One turn sends every row of this set to another row. A few are shown first. Where does it send the rows asked after them?
j762: [ -7.6   7.5   0.6 -25.3  15.7  24.9  24.0   1.8  -0.8  -0.7  -6.9 -39.2
   6.7  -4.8  -8.7  -1.4  28.3  -5.1  -9.3  36.6   7.5   6.8 -17.8 -21.8
 -20.8  12.3  -4.6   9.0  -8.9  -1.8  11.7   6.3  16.7 -24.7   9.2]
j759: [ 15.8   9.4  -1.9  15.4 -38.0  14.8   2.6  19.7  -3.6  -0.3 -29.6  -7.8
 -25.6  -3.4   0.1 -17.0  23.1 -14.8   4.4  -9.8   1.5  13.0  14.6   7.8
   9.1 -23.3  -4.4  -8.5  -7.2  -0.6  15.4 -38.0  -9.3   3.4  -8.5]
j921: [ 14.3  18.5 -12.1  14.5 -32.8  19.8   7.2  26.8 -12.6 -15.0 -25.3   2.3
 -29.2   0.6   4.6 -25.3   7.2 -15.8   3.3  -5.0   2.8   8.9  15.4  23.5
   4.6 -17.7   9.7 -14.5   4.7  -4.1  -4.7 -25.9 -10.7   7.5  -9.8]
j246: [  2.2 -13.5  -2.0  10.8   3.6 -26.7   0.0  15.1  -7.1  21.0   3.6   0.8
  17.0   9.2  19.0  -8.4 -32.0  17.4 -20.6  11.6  -9.8  13.0  21.7  16.4
 -21.7 -11.7  -7.0  -8.7   3.2 -15.0 -17.0  29.0  -2.3  -8.5   3.8]
j791: [ 12.4   9.1   0.7  31.4 -38.4   8.9   0.5  24.2  -2.0 -12.8 -20.0   0.0
 -32.0  -7.6   6.2 -26.6   7.9 -14.0  -2.7 -12.1   0.4   5.4  12.1  19.7
  12.1 -21.0  10.0  -3.7  -0.3  -5.2   4.9 -23.1  -2.1  -2.2  -8.1]
j385: [-19.1   9.0   7.6   6.4  12.8   8.7   7.6  -3.8  16.6 -10.7  34.8  -9.9
  -2.4  18.9 -33.7   4.6  -0.5 -25.3 -12.3 -26.7  -8.4  -7.2   1.7   2.8
  -8.9 -18.5  11.5   4.8  -3.4 -36.8 -11.1  -7.4 -34.6   7.7  -9.2]
j680: [ -0.1  -9.4   7.9  -3.4  10.2 -24.4  -7.1   5.1  -4.8  20.3   7.9  -2.1
   7.4  13.4  25.1  -1.5 -28.1  25.3 -25.5  11.5 -12.7  16.0  14.2  12.8
 -18.5   0.2 -15.6 -18.0   0.7 -14.6 -13.9  25.7   3.2  -2.2   2.6]
j513: [ -2.5  14.5   1.6 -20.1   6.7  37.9  25.4  14.0  -8.0  -9.1  -2.9 -21.6
   8.5   1.1 -10.5  14.4  39.3  -5.3   3.5  37.7  17.6   6.5  -5.7  -5.1
 -19.1  21.6  -2.5  13.0  -0.3   1.5   5.7   4.0  10.9 -17.2  10.6]
j772: [ -0.6 -11.3  -3.6   3.2   3.1 -33.5  -9.0  -4.0  -7.8  13.4  -3.9   1.9
  12.9  10.4  21.6  -3.3 -29.0  22.1 -18.7  14.2  -6.2  12.9  26.0  13.9
 -13.6 -14.2  -6.1 -16.5   6.5 -20.2  -1.0  15.5  11.8  16.7   7.0]
j342: [ -1.8  16.7  -8.1  22.6 -32.0   8.0  -4.5   2.9 -22.4  -8.6 -19.2   5.8
  -9.0 -29.7 -16.0 -18.9 -13.1   1.8  12.5 -17.6 -21.8   5.2  -2.4   2.3
  18.3  -8.7  11.5  20.2  -6.0  15.5  30.1 -14.6 -21.1   5.3  -6.6]
j999: [ -1.2  -2.8  13.3  -0.9  33.6 -35.0  -5.0  11.8  -4.7  -6.6  -4.6 -16.5
   7.6  -6.2   6.9  -7.3 -10.8  -3.1  -4.8 -14.9 -22.8 -13.1  37.2   8.8
  -0.8  -4.4 -17.6  -1.9  17.2 -30.5  12.3  28.9   0.9 -11.4   8.1]
j99: [-25.9  -1.8  -6.1  -5.8   4.7   8.8  39.9 -11.5  29.3   8.4  47.3 -19.8
  -5.9  24.1 -24.3   1.5   1.7 -18.9   0.8   0.5  -7.0  -7.2   1.8  13.8
  -7.4  -5.0 -11.3 -11.3 -15.7 -19.1  -3.0  -2.7 -17.3  11.0  -1.2]
j370: [  3.1  -5.0   3.6  17.7  32.1 -28.0 -11.1  13.7  -6.1  14.0   2.7 -18.5
  24.6  -9.6  10.1  -0.5 -15.8  -0.6   1.7  -2.2 -18.9  -9.2  33.1  13.9
  -1.4   3.0 -11.9  -3.6  16.7 -22.4   9.8  34.5 -13.4 -19.7  -0.9]
j127: [-19.8   4.2 -16.8   1.8  10.5   0.5  29.7  -9.0  18.5  18.0  37.6  -3.0
  17.1  35.8 -27.6  14.8   1.7  -9.3  14.9 -22.7   0.8 -19.5  -4.5  -0.7
   3.3   2.4  -0.5  -6.8   3.1 -11.9   0.0  -3.6 -20.8  19.5  16.8]
j601: [ 12.3  11.6 -12.7  20.0 -43.0  17.1   5.2  29.6  -6.0 -11.3 -23.4   2.3
 -21.1 -18.5   1.2 -25.8   7.7 -18.2   4.9  -7.4   3.3  12.5  12.3  14.1
  16.2 -11.7   8.0   6.9   0.0 -13.4   9.9 -23.9 -13.7  -3.4  -6.8]
j849: [-10.0   6.9 -13.8 -33.1  13.6   5.1  -3.2   3.8  -0.6  18.3 -10.1  -8.8
  17.5   5.9  10.4  19.3  12.0 -14.6 -12.9   4.1  13.6  -1.2 -25.7 -22.8
  -4.9  34.0   1.4   3.8   0.1  30.8   6.1  -9.7   5.1 -11.1  24.1]
j838: [  7.2  -0.4   7.2   7.0  45.9 -20.2  -3.4   3.1  -3.0   0.2   5.7 -14.8
   9.7 -11.9  12.2  10.3  -2.8   4.2   7.2   6.9 -21.2 -11.3  29.3  18.5
   1.5   4.0 -12.6  -4.1  19.4 -34.6  13.4  30.4  -5.0  -7.7  -3.7]
j966: [  5.2  21.4  -2.3  11.8 -27.6  21.6  -4.3  -1.3 -23.6 -12.6 -26.2  -6.2
  -7.4 -22.0 -18.5 -14.4  -9.5  -0.9  15.3 -26.4 -33.6 -14.2   1.4  -1.8
   8.3  -8.4  10.5   3.2  -9.6  20.0  20.1 -17.0  -6.0  13.9   2.1]
j660: [  0.7  16.0   2.1  25.5  -5.8   8.1  -8.3  -0.9 -26.5 -14.7 -20.0  -0.9
 -16.7 -18.0 -20.5 -13.3  -2.9   6.3  17.3 -21.4 -25.9  -5.8  -1.6   8.9
  14.0 -13.7   8.1   9.9  -1.1  25.2  30.2 -14.0 -23.4  12.3 -14.8]
j464: [-21.1   3.6 -18.9 -38.6  13.3  16.2  -3.1   4.3  -4.2  22.6  -6.8   1.7
  -3.1   2.4  -1.3  11.1   5.8  -9.7  -1.8   3.8  14.4  -6.0 -32.1 -11.5
 -11.4  27.2  -5.0   6.3  -5.0  39.5  17.7  -1.3   0.0 -16.6   4.6]
j807: [-12.1  -6.6 -20.4 -43.2   2.8  16.9   2.5   1.7   3.6  17.9 -10.9  -7.7
  15.0   2.9   4.0   3.7  10.6  -7.0 -11.7   6.5  14.5   7.6 -28.5  -6.8
  -0.9  33.2 -11.0   4.9  -0.3  34.2   8.6  -2.4  -9.6 -27.0  11.8]
j198: [-20.5  12.3  -5.9  -4.6 -18.9  -5.1  22.0 -14.9  16.4  -4.3  40.5   7.1
  -6.2  24.8 -29.5  -6.8  19.4 -19.3  -3.7  -6.9  10.5   7.1   2.8  -4.4
 -19.7   8.2  -2.0 -14.9   0.5 -10.5  14.9 -20.9 -34.7  14.9 -12.9]
j570: [-14.3   6.0  -8.3  -3.1  -7.1  12.4  14.8 -14.3  15.0 -18.4  37.0   1.6
   4.8  13.0 -38.3 -12.8   7.3 -14.9   8.3 -25.8   4.2 -25.2  -9.0  -8.2
 -20.2  17.4  15.3  -4.7   3.1 -19.2   8.7  -5.1 -21.2  21.5  -7.6]
j528: [ -0.4   0.7  -4.9 -26.3   5.9  35.6  24.5   3.1  -2.7  -6.3  -7.6 -29.9
  25.9  -3.7 -14.0   0.5  32.7   4.9  -0.5  31.2  10.2   8.9 -15.0  -7.6
  -6.8  24.5  -6.4  14.9   2.2   4.4   7.7   9.1  -0.1 -28.0  12.9]
j937: [  8.1   3.6   7.4   3.1  39.7 -23.3 -11.9  13.1  -7.2  12.1   3.5 -19.4
  19.3  -0.8   4.9  -1.1  -5.3   9.3   0.0  -3.6 -19.2 -10.3  24.8   6.6
  -1.2   8.8 -18.4 -11.6  23.4 -33.1   7.3  35.1  -1.2 -16.6   5.3]
j990: [-23.9  11.7 -14.6 -40.2   2.1  16.2  -3.5  -3.5   1.5  13.7 -12.4  -5.6
   8.4   4.4   3.0  10.9  12.5 -11.5   0.1   4.8   9.9  12.6 -26.5 -10.5
   1.3  33.7 -10.9  10.4  -2.1  37.0  11.7 -14.7   3.1 -19.7   9.1]
j577: [-24.8  20.6 -16.7   7.3  -0.3   4.1   1.0 -23.6   6.8  13.6  30.2   0.7
   7.6  26.8 -26.4   9.1 -12.5 -15.7  -4.6  -8.3  -1.5   3.5  -0.3  -0.5
  -4.9 -19.1  16.8 -17.5   7.2 -31.3   1.2 -15.9 -36.5  19.3  -8.4]
j496: [  0.9  -5.5  -7.3  -9.1  13.9 -30.6   5.1   8.5  -8.2  17.9   2.4  18.8
  -1.2  15.7  22.2  -0.1 -29.7  22.4 -18.4   5.3 -11.8  12.8  11.5  14.7
 -20.3 -13.1  -8.6 -11.1   6.7 -14.1 -17.2  23.3   2.8  -0.1   7.3]
j202: [  0.5  29.2  -6.1  31.8 -26.3  -1.4  -7.9  -2.8 -27.0  -9.2 -15.0  -1.4
 -12.1 -21.1 -15.0 -17.5  -8.8   3.7  16.3 -19.6 -27.4  -4.7   5.8   6.3
  19.0 -13.4  15.0   5.2   1.5  18.0  27.5 -12.3  -8.4   4.1  -4.4]
j837: [ -7.2   7.1  -1.4 -22.7   5.1  41.0  18.4   7.8   3.5  -8.3 -15.0 -24.1
  12.5  -0.7 -17.5  -3.4  34.5  -2.2   5.4  27.2  12.8   7.9 -21.9  -9.8
 -11.0  18.4  -6.0  19.8   2.1  -0.2   5.4  -0.7  20.7 -21.5  10.8]

j464 moves to j496
j966 moves to j849
j680 moves to j791
Now find these:
j127 moves to j577
j528 moves to j370

